One vector is turned by the same rotation once a tick. Each row is the vector after some number of ticks, and that number follows the row.
The counts run from 0 to 128.
[100 114 127 120 100 116 183 121 100 101  96 127 138  61 162 140 112 159
 113 172 101 105 176 168 102 174 131 151 146 115 155  82 104 136 122 111
 143 168 108 146 125 108 120 100 171]  92
[ 97 123 125 149 143  98 102 119 118 116  63 112 110 105  66 124  93 151
 107 171 136 136 125 125 137 113 139 104 147  83  95 114  84 148  72 150
 112  91 157 120  88 122 136 154 139]  1
[157 173  85 120 150  55 109 148 142 107 142 123 187 175 106 127 157 125
 103 135 160 108 127  92 162 101 133 118 143 137 138 139 158 126 117 110
 106 100 132 129 117 112 119  76 108]  115
[128 145 157 168 151 111 118 117 134 163 118 141 100 176  87 115 178 118
  88 153 135 176 128 119 157 100 147 110 134 118 131 129  96  65  62 127
 121  81 125 131 117 158 154 163 107]  8
[163 115 121 137 135 127 125 144 108 153  63 135 106 153 100  89 124 133
  90 131 145 162 136 137 115  77 141 121 135 150 104 154  91 130 102  47
  95 122 130 119 100 131 142 142 159]  4
[103 139 129  64 136 111 121 106 156  96 173 128 163 137 128 123 161 118
 133 144  98  76 161 131  94 174 140 149 137 134 137  77 108 128 157 112
 158 171 117 138 141 134  83  99 175]  24
[137 122 143 157 171 135 108  99 155 108 161 156 103 141  71 115 176 102
 160 140 127 125 152 129 115 139 110 104 143 119  94 184 145  98 136 118
 120 116  97 124 183 134 119 154  90]  67
[101 117 150 113 147 170 117  74 184 131 211 100 160 132 108 128 166 140
 144 138 162 117 115 121 139 152  87 121 163 129 122 142 112 111 160 117
 143 154 141 138 170 110 146 109 150]  27
[153 137 151 134 144 108 156 167 149 153 119 138 107 162  99  85 147 119
 107 121  87 112 125 117  95 114 142 122 121 141 193 141  83 120  79  95
 156 123  88 146 103 113 113 115 186]  13
[107 110 104  96 140 144 109  94 162  95 140 142 164 117 156 151 156 142
 128  82 135 166 125 144 116 154 121 103 140 139 109 101 100 130 155  86
 145 104 211 116 161 111 117  86 117]  35
[115 149 158 140 127 109 120 111 190 165 139 119  91 106 129 136 132 114
 155 209 135  94 149  85 140 135 106 133 147 110 101 107 109 152 101 169
 117 109 119 117 148 104 115 164 165]  128
[132 134 139 119 124 132 115  99 180 175 128 133  93 123 126 164 134 101
 144 186 157 105 163  99 164 101 124 115 162 126 127 105 142 112 109 153
 119  93 139 146 159 136 105 162 178]  127
[150 116 129  95 154 146 137 122 104 120 118 125 145 139  78  77 126  79
  90 110 144 130  94 112 103 120 133 129 183 132  99 144 166 164 136  68
 143 142 129  93 151 130  83 161 155]  73
[156  88 107 143 168 108  95 137 109 124 125  96 163 152 121  63 190 136
  79  86 163 122 103  97 143  68 125 102 119 135 129 154 137 115 106  98
 129 136 159 127 112 133 117 108 141]  113
[112 128 120 130  90 142 166  96  99 113 118 131 136 110 181 135 168 152
 142 127 120 156 167 203 153 149 122 162 121 143 119 104 104  73 137  98
 131 153 151 156 144 163 159 115 166]  94
[141 139 100 154 135  76 167 143 128 130 119 107 165 121 146 137 104 171
  97 129 148 180 132  83 142 147 108  96 125 123 156 113 138 146 153  84
 111  91 147 171 134 101 158  87 102]  46
[ 84 187 134  86 102 170 115 118 136 108 172  98 149 141  87 163  96 104
 161 144 151 100 148 156 148 132 103 123 174  99 140 108 124 134 153 156
 130 143 172 122 161 112 147 117 129]  29
[114 144 135 174 149 120 106 159 108  93 163 110 146 136  85 130 176 131
 131 118 153 131 143 159 115 125 118  69 127 112 141 188 109 124 120 128
  85 117 132 121 106 131 167  90  54]  107
[ 91 115 164 149 109 166 168 136 140 119 118  95  85 105 100 137 125 142
 145 134 152 127 149 205  96 170 145 106 112 124 168 149  88 126 101 154
  84 139 138 148 112 129 176 136 128]  99
[170 102 104 124 180 141 129 104 145  89 113 120 132 133  55  78 135 105
 143  98 102 116 139 132  80 147 105 135 112 136 106 156 125 106 119 116
 105 149 109 169 147 107 103 146 192]  63
[149 134 140 147 168  70 129 117 121 123  99 158 143 127  86 133 133 133
  84 161 117 151 172 104 117 130 148 112 150 124 101 136  96 101  90  45
 123 105  93 122 105 143 114  91  90]  6
[109 103 122 146 161 121 111 110 118  58 127 119 136 100 109 108 178 164
 112  67 116 147 154 166  96 158 129 111 115 134 117 137  84  96 110  94
 115 135 177 165  95 150 132  88 118]  103
[147 136 120 164 135 134 132 131 143 126 113 117  96 159  92 150 140 114
 166 147 124 114 191 124 146 113 124 126  97 121 154 143 161  67 121 169
 113 116 106 212 155 160 144 170 130]  58
[135 122 128 156 154  76  77 171 145 154 155 102 110 125 131 126 179 111
 135 160 168  83 153  70 145  82 125  86 130 117 162 172 142 164 126 142
 130  89  92 129 117 127 118 140 143]  118
[188 136 114 118 124 109 131  97 142 155 142 111 167 105 110 123 146 106
 121 189 157  84 140  80 133  99  86 157 142 124  95 116 147 115 116  97
  93 140 119 109 157 112 103  75 169]  124
[184 138  77 140 148  94 161 135 129 147  95 114 136 151 155  76 127 165
 129 117 112 156 147 138 133 126 115 153  81 166 128 132 151 115 138  98
  88 124 117 203 135 124 158 127 180]  54
[151 148 108 156 118  87 166 147 128 140  97 111 153 156 145 152 104 148
 115 154 144 161 152 106 161 125 134 128 127 107 168  96 154 121 124 112
  84  89 157 169 141 126 160 114  73]  47
[168 131  95  91 184  99 136 113 172  77 119 131 129 152  48 114 112 122
 145 130 120 123 167 120  94 167 121 128 143 162 109 139 140 134 148  86
 102 131 102 165 141 131 105 134 165]  64
[168 155 101 158 137 106 131 142 131 113 125 126 124 143  98 155 135 120
 176 154 109 119 200 118 126 132  95 124  88 111 144 157 143  71 140 143
 109 115  88 189 155 137 135 114  98]  57
[ 81 193 133 119 118 116 130 144  95 121 125 137 148 152 125 124 126 119
 104 167 105 129 103 118 140 103 119 103 163  89 132 143 150 159 138 139
 183  93 138  72 151  71 133 154 122]  79
[ 91  81 152 153 116 135 129 146 145 138  88  96 112 105 148 139 110 138
  97 115 156 141 145 118 108 127 157 106 145  88 169  86 108 193 125 124
 127  97 193 140 120 123 115 145 129]  41
[ 93 125 159  90 118 169 128 121 176 127 153 118  91 115 124 140 151 122
 161 112 147 101 139 171  74 145 150 110 144 117 164 119  84 185 148 125
 112 117 151 110 151 100 115 135 156]  31
[159 145  81 156 137  87 137 142 121 119  85 127 122 144 154  80 147 162
 139 113  85 124 138 127 107 143 102 138  44 144 145 116 102 111 121 121
 106  99 139 174 130  98 139 112 151]  53
[ 99 112 162 153 123 131 140 153 126 118 118  82  80 111 116 124 131 157
 143 126 137 118 178 201  97 174 148 104 117 141 150 166  88 175 143 118
 116 149 129 154  78 136 168 135 149]  100
[ 87 156 154 144  85 116 186 113 102 148 133 113 145 105 148 132 126 146
 117 202 131 135 103 156 156 158  99 144 140  93 157  99 123 113 105 182
 125 123 111 112 151  87 180 127 141]  88
[115 119 110 131 176 100 120 118 133  74 133 107 134 147 104 120 153 166
 113  83 133 177 150 173 145 155 132  98 126 179 136 152 101 108 144  84
 113 137 171 172  94 152 172 105 127]  104
[ 88 150 154  96  92 195 123 109 149 125 134 105 129 133 102 156 131  99
 158 123 144  85 121 166 103 133 125 125 147  89 160 102 117 142 120 169
 101 125 195 111 156 101 119 123 133]  30
[ 85 142 106 128 118 103 169 113 131 134 154 139 146 106 186 164 137 153
  95 166 125 166 127 115 182 131 118 104 148 123 168 114 141  94 143 123
 191 107 129 153 169  96 146 120 161]  86
[ 93 124 137  88 101 155 102 105 110 125 122  88 152 117 158 118 119 113
 136 122 139 114 157 146 116 126 136 143 164 114  95  91 114 172 169  87
 138 165 197 101 144 135 100 131 140]  33
[193 105 106 165 142 110 157 123 103 143 104  90 145 142 125  87 121 149
 124 156 151 139 159 107 133 146  95 166 100 149 114 132 167 104 136  96
  71 148 100 194 137 151 155 121 143]  55
[108  86 154 165 126 159 161  86 113 117 152 114 135  92 149 119 159 167
 116 151 158 166 141 171 154 159  93 151 133 154 110 121 118  82 129 111
 121 162 142 166 141 143 184 130 156]  95
[156 139 140 112 142 136 122  88 136 109 132 135 129 161  68 116 178  82
 155 144 134 116 157 146 112 127 131 153 148 132  78 140 160  83 118 114
  68 125 108 124 176 158 124 157  82]  66
[181 144  84  89 129 108 127 115 130 164 127 115 151 137 134  88 147 110
 112 156 160 107 130  90 159  96 103 160 137 162  91 130 146 136 127  88
  90 133 130 133 138 116 122 122 222]  123
[ 86 168 139  96 131 146 109  94 160 112 208 107 151 136  95 151 115 132
 162 160 153 125 141 112 154 154  96 117 158 116 122 134 134 143 179 137
 144 140 144 129 168 108 145 108 134]  28
[100 127 136 141 106 114 109 150  84 104  93  80 127 123 119 110 107 152
 134 118 112 138 204 180 115 157 148 130 143 128 106 133 113 170 154 104
 122 176 158 132  78 166 147 130 137]  101
[ 89 172 115 135 102 126 158 126 112  87 136 105 154 109  98 167  81 160
 141 151 131 150 167 173 155 162 105 113 131 121 125 132 113 103 138 139
 131 144 145 152 110 129 190  99 109]  97
[ 81 143 146 145 143 109 134 106 137 134 164 146 125 122 139  99 158 121
 108 183 144 128  90 105 143 149 118 106 186 106 135 138 159 172 125 129
 172  89 111  74 164  93 134 172 107]  78
[123 109 142 212 134 116 150 157 123 176 112 108 108 124 169 120 171 146
 133 144 131 135 162 124 115 126 131 111  88 102 172 139 108 152 136 138
 104  69 118 173 143 120 152 141  95]  49
[ 96 108 146 124  92 154 181 139  86 143  93  88 113  77 148 129  83 147
 100 148 120 122 154 148 111 132 135 144 141 109 169 120 115 136 123 134
 147 159 128 151 135 111 128 130 198]  91
[ 92 123 142 144 102 163 130 162 116 147  88 105 114 128 146 163 113 116
 118 114 155 159 158 135 134  87 156  98 146  84 166 130 111 158 138 117
 127  97 215 139 142 120 113 144 109]  40
[139 128 132 187  97 123 168 146 127 157  87 105 130 145 155 137 145 139
 129 155 149 142 142 123 131 120 118 133  84  83 170 107 138 112 102 155
  74  71 135 161 157 130 165 128  67]  48
[ 91 163 145 150  89 145 178 135 109 159 131 111 127 104 164 142 132 155
 141 181 124 117 114 174 123 138  99 117 120 103 171 145 103 147 129 156
 139 121 118 119 154  56 172 112 147]  89
[119 141 124  94 122 105 189 140 126 134 110 143 131 116 176 110 133 132
  96 141 122 121 116 129 111 135 158 127 157 142 173 122 131 178 147  84
 160 114 103 106 142  72 115 142 175]  82
